In the rows, zero is written as 128.
The rows of T fall into a few groups, and each row is roughly a mix of its group's hidden directions.
T:
[[121 137 122  92  95 150 128 136 189 139]
 [112 134 115 142 148 135 177  69 135 130]
 [113 109 124 156  62 131 112 157 126 137]
 [122 127 138 119  94  75 112 122  86 102]
 [147  80 144 134 159  81 120 103 128 136]
 [127 117 136  94 108 128  93 190 129 143]
 [161 136  93 123 146  92 162 120 132  87]
 [151 113 129 117 162 163 155 132 178 149]
 [123 132 110  72 105 140 108 135 162 163]
 [150 127 123 121 176 150 172 131 164 150]
 [134 125 181  91 119 122 100 142 123  87]
 [133 155 157 120 199 144 136 133 129 127]
 [153 165 160 159 112 144  91 133 143  99]
 [ 97 119 171 124 128 163  96 127 122 170]
 [110 111 165 130  94  96 142 140 134  78]
 [115 147 124 123  92  91 102 128  85  93]
 [ 96 134 117 100 125 118 168 154 110 177]
 [111 139 151 126  93  95 105 138  84  94]
 [118 153  84 166 148 158 149 145 114 153]
 [153 146 104 113 151 103 169 112 128  83]
 [122 147  66 161 127 137 142 131 109 159]
 [166 100 145 148 130 112  79 130 137  91]
 [131 114 112 147 157 162 164 129 177 147]
 [118 141 179 105 116 130  96 143 120  82]
 [142 132  94  95 107 137 167  99 133  88]
 [116 135  94 161 176 145 121 102 113 159]
 [158 137 110 108 123 125 170  91 135  83]
 [127 140 150 112  91 101  99 144  77 110]
 [162 128  77 126 147  94 127  92 146 121]
 [ 94 174 130 129 123 146 178 131 119 155]
 [128 154  90 147 141 150 114 132  90 174]
 [110 189 130 118  99 157 143 140 141 152]
 [127 164 121 131 146 136 124 100 118 194]
 [131 110 172  99  99 119 115 147 142  80]
 [117 137 106 164 104 112 157 162  81 132]
 [108 112 141 125 139 158  82 135 134 182]
 [145  79 129 128 147 135  86 113 140  86]
 [139 111 158  94 118 107 136 137 152  72]
 [114  98 159 127 112 171 101 158 128 163]
 [130 126 128 175 151 109 154 121  75 107]
 [102 141 165 132 137 182 115 163 127 147]
 [ 99 135 177 131 121 175 129 163 117 136]
 [129 120 122 145 160 175 155 136 176 146]
 [151  89 152  93  89 100 124 139 138 103]
 [168 154 103 144 152 105 148  98 146  96]
 [113 118 104 151  62 123 123 162 125 124]
 [124 103 147 117 111 125 101 150 123  62]
 [112 131 183 146  98 173 126 146 123 132]
 [138 147 141 107 203 143 138 127 132 127]
 [111 105 111  67 127 138 112 132 150 164]
 [133 122 123 143 156 119 145  54 138 130]
 [132 131 138  98  99  80  97 111  97 102]
 [123  96 152 133  99 144 138 165 158  85]
 [105 158 113  99 109 133 167 122 150 174]
 [144 124  94 134  99  75 152 114 123  94]
 [111  92 152 144  93 137  92 149 122 167]
 [147 142 138 103 196 149 135 107 139 129]
 [120 111 112 147  53 131 127 146 128 121]
 [117 136  87 165  78 121 109 155 138 133]
 [120 138  79 171 122 144 159 151 115 152]
 [169  79 129  98 125 141 136 162 147 113]
 [136 128 160 174 134 143 120 139 129  70]
 [130  95 174 114 100 108 137 152 135  86]
 [131 159  95 133 109 103 166 124 124  79]
 [147  89 168  88 116 116 101 122 144 103]
 [112 120 112 154  68 137 118 171 128 129]
 [136 118 161  84 115 118  96 120 149  82]
 [125 109 121 133 161 122 148  58 137 132]
 [152 130  87 139 126 129 157 143 106 183]
 [117 114 128 163 165 122 152 117  74 108]
 [133 130 120 151 146 121 160  59 141 124]
 [126 137 136 118 114 137  94 193  96 129]
 [110 159  91 167 137 154 149 162 108 118]
 [135 156  88 134 159 148 133 105 131 179]
 [126 146 119  90  99 164  99 134 173 133]
 [115 142 117  85 101 169 106 144 166 135]
 [111 136 155 120 121 139 111 198 105 133]
 [100 129  88  93 112 137 175 129 138 155]
 [153 116  77 106 154  84 136 110 132 117]
 [128 161  67 143 136 144 146 116 141 159]
 [133 140 125 149 137 117 166  64 152 132]
 [149 105 110 140 102  64 134 107 121 114]
 [105 125 151 140 173 135 154  74 132 138]
 [147 131 111  98  91 120  89 175 130 140]
 [113 102  99 127  60 105 126 132 118 125]
 [110 166 122 103  98 177 121 148 157 129]
 [161 113  78 114 147  87 131 100 140 120]
 [135 118  72 115 106  80 141 113 125 109]
 [ 86 107 120  92 141 129 167 146 122 164]
 [135 125 185  87 136 106 107 114 128  99]
 [122 160 123 144 155 129 152 103 126 189]
 [138 155 122  96  88 148  93 145 166 141]
 [119 100 105 138  56 120 117 134 127 133]
 [128 104 163 110 102 105 124 148 126  71]
 [109 115 175 138  95 163 103 111 126 159]]
One row of each group comes first, with its name. Which group is each row after those in?
[115 124 180 113 125 188 126 122 126 142] | N
[141 131 153 180 156 101 136 113  90 114] | X
[125 115 100 162 100 114 184 154 129 139] | G

[125 172 179 156 166 137 135 124 126 120] | N
[146 172 118 109  82 139 106 134 164 143] | X
[127  95 155 112  87 105 107 139 125  81] | G
[117  83 156 143  97 102 100 141 112 159] | N
[119 129 121 164  68 131 130 171 126 115] | N
[116 113 122 148  53 138 126 149 126 123] | N
[137 106 168 106 111 136 110 167 123  81] | G
[154 122 151  99 165 148 143 115 168 161] | G
[111 121 130 145 173 134 151  69 110 128] | X
